Rows swapped in pairs by one turn or mirror: which row each one swaps with
The rows were stretched afterwards, more along some directions than others.
q_9: [ 18.5   7.9   4.0 -17.8  17.3  -5.1   6.3  12.4  11.1  -2.0  -5.7 -15.3
   1.8  -8.8  20.0   3.7 -12.8  16.1   7.1  -7.5  14.7]
q_415: [ 15.8  15.6   2.4 -15.4  12.0  -7.2   6.9  15.0   9.3  -4.0  -5.6 -16.1
  -1.9 -12.2  20.0   9.0 -17.4  13.2  10.6  -6.6  12.5]
q_300: [ 15.1  13.8   4.4 -15.5  10.2  -7.4  11.8   9.5  11.2  -7.1 -10.8  -8.0
  -8.5  -6.2  15.4   2.9 -16.8  10.4   9.0  -3.4  15.8]
q_469: [ 32.0 -13.4   6.5  -3.8  20.9  17.5  -3.1   3.7 -15.3   1.1  -9.5  -9.4
  17.9 -17.1  10.2   1.3  -4.7  17.1  -2.0   6.3   8.1]
q_931: [ 23.4 -31.7  11.1  -2.3  18.0  17.3  -7.7  -7.1  -4.2   9.5   7.5  20.3
  -1.8 -22.5  -7.3  13.2  29.9   1.6   6.1  17.8   3.3]
q_39: [ 12.3 -21.5  13.2  -8.8  19.4   7.0 -12.4  -4.1  -7.5  13.3  13.0  22.7
  14.2  -8.6  -1.6 -12.4  17.0 -21.0  -4.8  16.5 -11.3]
q_912: [  4.3   8.9 -31.5   4.5  -1.9 -20.4   1.1  -6.2   7.6 -10.6 -24.2   1.3
 -12.7  12.5  -5.1 -12.0 -13.5   2.6  13.1  11.8  25.0]
q_103: [  5.0   2.5   4.3   1.6  12.7 -16.7  10.2   0.2  -9.8 -17.9   2.5  -4.6
  -5.8 -29.1  -7.6  10.8   3.0 -22.6   6.9   1.8   5.3]
q_298: [  2.9   2.0   0.2 -16.2 -13.5   6.3   4.4 -17.9  13.4  -6.8  -5.6  -3.0
  -5.8  22.9  -1.5 -20.5  -9.8 -20.5 -16.4  15.4  -5.3]
q_386: [ -0.8 -20.3 -15.3  18.7  12.0  11.7 -14.7  10.7 -12.1   6.7   5.8  18.0
   1.1   5.0 -22.9  -7.0  24.7  16.9  16.1  10.5   4.6]
q_760: [  1.9 -12.2  16.9  22.3 -13.5   6.3  -1.8  -8.1  -6.4  -1.2  -8.2 -12.6
  22.9   0.9  -3.7  13.5  -6.9  -0.7 -13.7  -1.7  13.5]
q_807: [-14.7 -15.4   4.6  36.7   0.5  12.0  -5.5  -9.1 -16.7   3.1  10.3   9.9
  -2.4  -6.7 -14.7   6.7   8.4   8.0  -0.9  -1.3  -2.0]
q_714: [-15.0 -16.1   4.0   8.9 -11.0   5.0 -10.1   2.3  -5.5  16.4   9.7   7.7
 -11.1   1.9  -3.2   5.5  -0.6   0.6  21.1  -1.9  -2.0]
q_690: [  3.2 -27.5  -1.3 -12.4  -6.8  22.9   5.7   2.9  16.2  14.1   2.5  -3.3
 -11.3  -6.5  -2.4   5.6   5.9   5.3  -9.8  16.6   1.8]
q_340: [ 14.2   6.5 -22.9   7.3   9.4 -21.5  -3.0  -4.6  -3.5 -14.1 -30.3  14.6
  -5.9   0.0  -6.6  -3.8 -10.5  -2.8  10.7  14.8  23.4]
q_145: [ -5.0 -18.4   2.4  -0.9   3.3  -2.9  14.2 -25.1   4.3  11.9  13.6  18.2
  -5.9  -4.6   7.7  -2.3   9.4 -19.9   6.9   9.5  -8.2]
q_122: [ 20.7  -8.8 -27.8   5.2   7.3  -3.9  -6.3   7.2 -10.6   7.5  -4.3  36.4
 -12.8   9.1 -17.0 -18.6   7.3   3.6   2.0  18.9   5.2]
q_732: [-17.6  -0.9   3.5   3.9   7.7  -3.6   8.5   3.3   8.2  -6.7  16.2  -7.6
   2.1  17.2  -9.9  -2.9  14.1 -14.5  11.5  14.8 -15.2]
q_800: [  2.0  -1.4  13.6 -23.3   9.4   2.3  18.8  -7.4  14.1  -3.3  -4.4   1.0
 -25.1   7.4  -0.3  -0.2  20.9 -22.3   1.6  40.3 -26.8]
q_490: [ 14.9  -2.7   8.4  -1.9  10.0  12.9   2.7 -19.8   6.2  -2.4 -11.9  23.4
  -7.1 -11.4  -8.9  -3.4  24.0  -5.2 -25.4  23.9   1.4]
q_929: [  4.2 -12.4   5.2   8.4  10.0  -7.0   9.9  -1.0  -9.1 -13.6   2.9  -3.0
  -0.1 -21.5 -13.4  -0.7   6.2 -18.6  -0.8  -1.2   5.7]
q_953: [-12.2  18.8 -10.3  -0.2   3.1 -11.7  16.5 -16.2  13.6 -12.7 -24.0  14.9
  -2.2  16.9   0.9  -8.8  10.2  -6.1  -3.3  21.3  -3.0]
q_726: [  8.4  12.2  11.4 -17.8  13.4 -11.0  14.1   7.7   7.0  -5.9  -4.9 -11.6
  -8.8 -10.8  16.1   9.7 -11.8   5.0   9.4  -1.5  11.2]
q_362: [ 20.0 -11.4  -5.6  -2.2   9.1  26.3 -12.9  15.9  11.0   9.1   4.6   8.6
   9.8 -14.4 -17.2  -0.7   3.7  12.5  -8.4  -2.4   2.4]
q_762: [  4.1  14.6 -26.1  -1.6  12.0 -27.6  -3.9 -18.5   0.2  -8.9 -26.0  10.3
  -3.7  -0.3   2.1  -5.2  -2.0  -4.0  11.7   9.7  21.5]
q_258: [  7.8 -10.8  16.2  15.0 -14.4  17.4  -7.8  -1.6  -3.8   6.0  -1.5 -13.9
  25.6  -5.1  -4.4   6.4 -13.1  -3.5 -10.4  -7.2  16.6]
q_267: [ -8.1 -25.9   0.8 -14.7 -10.9  22.2   8.3  -2.7   8.1  15.3   5.2  -8.1
 -12.1  -6.6  -2.8   2.9   7.2  -2.8  -4.9  10.6  -3.7]
q_138: [ 17.1  18.6   0.8 -14.8  17.0 -11.9   9.6   9.6   6.4  -8.5 -10.1  -8.3
  -8.0  -9.6  17.0   6.8 -13.7  10.5   8.5  -1.9  13.0]
q_165: [ -3.4 -24.9  -1.4  -7.2 -17.2  26.0   1.9   2.4   9.9  14.9   3.8  -9.2
  -8.1  -4.0  -8.1  -0.8   4.2   5.1 -10.0   8.2   0.1]
q_688: [  1.0  -9.9  12.6  22.5  -3.5   9.7  -7.8  -7.0 -14.1  -3.7  -2.7 -12.8
  21.2  -9.7  -8.0  16.2  -5.6  -5.4  -5.1   5.5  12.1]
q_414: [  9.2 -18.9  12.4 -15.8  12.3  -0.8  10.3 -24.0 -10.2  15.8   3.6   3.4
 -10.9 -24.0  14.7  -5.3  12.4 -18.7   5.7   4.3 -22.2]
q_62: [  0.3   3.1  -9.3   9.1   9.2  -2.3   3.5 -14.5 -11.1 -19.0 -16.3  -0.3
  -8.0  -3.0 -16.0 -12.5   0.4  -3.1  -5.1  10.7 -13.2]
q_452: [ 11.8  -0.2  -5.8   4.6  15.4 -12.7   1.3  -0.6 -12.2 -14.3   0.7   1.5
   0.8 -24.4  -3.3   2.1   6.1 -19.4   6.9  -3.0   5.7]
q_899: [  5.7  12.6  -5.8 -10.6 -10.4  -3.9  -4.6 -12.2   4.8 -10.4  -3.6  -2.3
  -4.9  15.0   0.5 -10.2 -10.3 -20.6  -9.7  14.6  -8.4]
q_77: [ 12.9 -10.1   5.3  17.3 -13.1  13.9 -14.8  -9.1  -8.7   4.1 -11.8 -15.6
  27.0   3.1  -0.1   2.7  -7.6   9.1 -12.0  -2.3  18.6]
q_280: [ -4.7   4.6   3.8  -4.4 -10.9 -10.5  17.2  -6.4   7.4   0.1 -15.7 -13.1
   9.5   7.3  24.5   2.4  -5.5   0.8  16.6   7.2   8.5]
q_108: [ 18.1 -11.8   5.8  14.4 -10.7  23.5  11.0   2.6  -4.8  -1.8  -5.5  -0.1
   4.2  22.7  -6.7   8.9   1.4  16.8  -2.2   6.1  -3.7]
q_99: [  2.5 -17.7  -8.3 -13.4  -8.4  20.3   0.3   4.9  15.2  16.5   3.9  -3.6
 -14.7  -8.0   0.4   5.5   5.5   8.3  -3.3   9.7   3.3]
q_682: [ 31.0   5.5 -25.8  -0.4   6.9   4.2   0.4   2.1  22.4  -3.9 -10.6  -0.8
  -9.1   3.4   4.7  -4.7  -4.6  36.6  -3.8  16.6  24.6]
q_24: [  3.7 -14.8  -0.4   0.4   7.3  -8.6  19.7 -21.1   5.2 -10.9 -10.9  -2.1
  -7.3  10.5   7.1   5.2  16.4   4.2  11.2  20.7  -9.6]
q_600: [  4.2 -17.4   3.4   1.8  17.2  17.4   8.1  14.2   6.0   5.9   4.3   5.4
   5.6  10.6   2.0  -4.0  17.5  17.2  11.3   2.9   8.1]
q_413: [ 18.9   2.8  -7.1 -18.7  11.0 -14.2  -3.0 -13.3  -3.2  -6.8 -14.1  -2.6
  10.9   2.6   8.7 -13.3  -2.2  -2.7   8.2  19.1  -7.7]
q_861: [ 11.0  -4.5   8.3   4.0  -8.1   1.4  12.4 -20.4   1.5   2.1 -15.9  17.1
   6.5  10.0   9.8   6.6  -2.0  11.7   0.1  16.1   0.4]
q_522: [ 18.7 -11.8  -8.5 -15.2  12.2   3.6  -0.3  -8.1  10.2   6.1 -19.1  25.2
 -23.0  -6.5 -10.2  10.2  25.2  18.3  -6.7  28.7   2.4]
q_914: [ -1.0 -22.2  -3.8  -8.9  -9.5  23.9   2.4   0.5   7.6  14.1   3.3  -3.9
 -11.7  -8.1  -6.1   5.4   8.2   2.3  -9.6  11.7  -3.1]
q_519: [ -7.1 -23.8   5.2   4.7 -14.6   5.8  13.6 -11.1   5.8  11.7  -0.8  13.1
  -8.0  13.1  -2.2   1.5   0.8   9.6  -6.9  17.9 -10.4]
q_176: [ -1.6 -25.5   1.7  -1.0 -25.1  30.4   1.2  -7.0   0.5  21.3   0.8   5.7
  -9.3  32.2  -9.8 -21.1  -2.0   5.8   9.0  14.3  -1.0]
q_833: [  0.6 -15.8  13.9   7.3 -11.5  -3.2  22.4  -3.4  -4.5   4.9 -10.6   9.1
  -6.7  -0.2 -11.2   4.3   6.1   2.9  15.1   9.3   3.5]
q_770: [  5.4   2.8 -26.8   5.2   7.3 -16.9  -2.8  -6.3  -1.0  -9.7 -23.1   7.4
  -2.3  12.9  -1.2 -16.5 -11.6  -5.8   9.1  10.5  23.0]
q_566: [  1.5   6.9  -5.5 -20.5 -10.2   4.2  -3.1 -16.7   6.3  -2.9   0.2  -7.0
  -6.3  10.4   2.0 -14.5  -8.4 -22.5  -7.4   8.7  -5.8]

q_267 is swapped with q_726
q_953 is swapped with q_807
q_688 is swapped with q_762
q_24 is swapped with q_39
q_522 is swapped with q_469
q_929 is swapped with q_298
q_490 is swapped with q_62
q_415 is swapped with q_99
q_145 is swapped with q_732

